In the rows, zero is written as 128.
Y: 3 groups of rows, each row roughly a mix of its group's hidden directions
Y (100 x 10)
[[153 144 104 123 161 109  99 145 168  95]
 [120 111 157 152  97 101 116 106  79 112]
 [148 125 101  65 163 141 120 125 124 141]
 [125 130 174 135  97 130 157 110 101 169]
 [106 119 172 118 108 130 143 124 185 113]
 [129 114 147  88 116  90 118 171 159 124]
 [120 126  70 136 147 133 145 154  98  96]
 [127 113  63 124 149 127 116 108  93 128]
 [105 136 186 114 135 142 110 113 149 165]
 [191 130 129 102 159 129 121 147 148 109]
 [130 123  94 131 154 175 111  89 104 142]
 [125 105 165  92 148 166 155 157 136 131]
 [ 70 123 129 155 135 157  99 125 156 122]
 [164 138 130  77 165 124 157 133 110 139]
 [121 105  72 156 112 145  99 115 117 105]
 [188 120 149 118 163 115 144 157 125 129]
 [143 107  99 152  94  83 142 132 138  96]
 [158 140  64 115 150 132 122 119 107 108]
 [165 150 106 122 136 156 123  80 108 156]
 [127 130 179 156 131 135  86  93 133 144]
 [ 99  70  95 134 124 132 111 124 105 105]
 [119 157 167 140 171 118 158 131 135 162]
 [158 109 146 160  75 113 122 148 144 110]
 [122 134 110 111 144 169 123 156  75 106]
 [124 131  97 151 130 163 151 143  95  81]
 [ 78 141 125 162 103  98  99 123 150 125]
 [115  85 148 121 123 110 118  70 108 123]
 [160 141 126 134 137  99 177 154  90 133]
 [116  88 110 144 139 112 163 106 108  85]
 [146 142 134 111 115 125  73 118 108 174]
 [152 116 167 154  95 157 143 107 108 156]
 [ 98 125 130 176 146 178 116 127 106 118]
 [101 106 171 105 139 145 114  92  92 128]
 [177 128 147 113 143  89  95 101 132 140]
 [126 119 115  90 133 135  97  95 108 178]
 [133  93 144  78 109  83 120 127 125 112]
 [161 136 126 149  84  79 122 111 149 132]
 [107 158 129 111 179 149 129  96 118 158]
 [121 116 103 176 114  98 154 159 129  99]
 [103  83 150 120 136 101 113  98  88 132]
 [ 97 129 111 144 166 184 115 104 129 128]
 [109 134 185 106 163 120 154 119 143 145]
 [123 136 197 136 112 132 156 133 135 153]
 [140 101 134 105 128  81 168 160 120 148]
 [140 128 100  81 135 141  89 158 102 143]
 [139 142 146 149 126 153 161 107  92 174]
 [129 170 123 173 156 162 140 124 123 154]
 [ 89  89 141 108 104  93 143 140 141 155]
 [ 93  98 128 158 156 136 111 101  92 151]
 [107 118 165 131 107 128 103  85 139 169]
 [123  99 187 142 135 101 139 161 134 138]
 [133 133  76 166 116 141 143 160 145 102]
 [128 127 110 150 161 179  93 125 127  98]
 [151 155 158 117 109  94 166 146 153 105]
 [161 159  82 160 115 129 147 144 153 118]
 [128 115 147 182  78 134 107 121 142 127]
 [160 118 147 114 132 128 171 126 111 181]
 [126 112  87 141 162 135 137 166 104  92]
 [128 123 156 105 104 110 101  87 155 163]
 [ 95 135 172 116 149 167 140 124 164 138]
 [133 123  89 153 146 175 130  97  98 118]
 [154 142 139  73 148  96 154 140 116 144]
 [134 104  66 107 145 117 136 117  96 142]
 [159 115 111  69 118 117 100 106 140 137]
 [138 144 115 125 131 120 164 183 131  86]
 [102  84 128 142 116 103 142 135  97  85]
 [117 139 165 117 103 117  94 125 181 109]
 [157 134  95 130 164 129  99 141 126  79]
 [121 111 130  87 133 121 162 163 144  83]
 [155 138  90 153 112  98 158 151 156 107]
 [ 80 118  97 118 105  96 129 152 141  96]
 [ 83 141 163 112 126 119 167 125 106 158]
 [110 152 173 103 151 132 152 115 120 170]
 [114 123 185 149 112 124 154 125 118 170]
 [ 91 144  79 120 160 118  94 113 134 123]
 [141 127 162 136  96  69 149 121 136 110]
 [102 126 151 165 118 121 160 124  86 162]
 [123 153 150  87 132  85 151 125 111 163]
 [ 67 137 117 127 127 105 165 145 111 110]
 [161 135  69 140 149 136 145  97 140 131]
 [166 125  96 103 111  99 128 108  87 148]
 [119 109 105 140 144 165 143 105  88 168]
 [ 96 153 138 152 121 106  83 103 154 152]
 [144 131  80 142 100  92 100 103 107 129]
 [149 138 113 149 120  86 166 143 172 117]
 [107 170 135 128 171 108 106 128 169 126]
 [106 135 142 124 108 121 157 181 156  95]
 [116 134 109 156 125 116  70 123 169 115]
 [ 89  78 143 148 118 104 131 122 103 102]
 [116  89  91 145 148 127 100  93 108 152]
 [176 135  99 146 138 114 130 146 142  79]
 [162 138 129  96 128  70 124 143 137 154]
 [111 120 110 101  98  94 178 143 120 151]
 [101 123 113 135 125 124 168 184 122  99]
 [ 98 128 126 165 126 132 103  83  92 149]
 [105  98 150 107 112 143 177 160 108 122]
 [143 100 119 124 143 105 161 126  85 172]
 [182 156 112 107 116 108 141 108 162 130]
 [100 133 166 133 155 180 134 112 135 154]
 [100  95 107 151 101 165 147 124  93 116]]

which group is each row in? (one row of each group first)
[ 89 139 129  85 148 116 162 127  97 150] -> B
[149 131  75 128 161 129 102 129 114  89] -> F
[102  87 147  95 131 142 130 107  99  91] -> U

[152 119 128 128 141 123 182 144  90 162] -> F
[106 116  72 135 124 114  86 132 141 100] -> B
[ 93 105 126 140 118 152 102 154  78 111] -> U
[189 128 118 108 115  85 122 145 134 116] -> B
[179 135 172 124 151 153 110 121 151 136] -> F
[142 124 166 135 148 177 101 136 164 116] -> F
[166 142 181 111 119 116 149 149 157 135] -> F
[160 144 129  87 114  99 102 115 169 116] -> F
[126 135 135 128 136 182 139 167 160  96] -> F
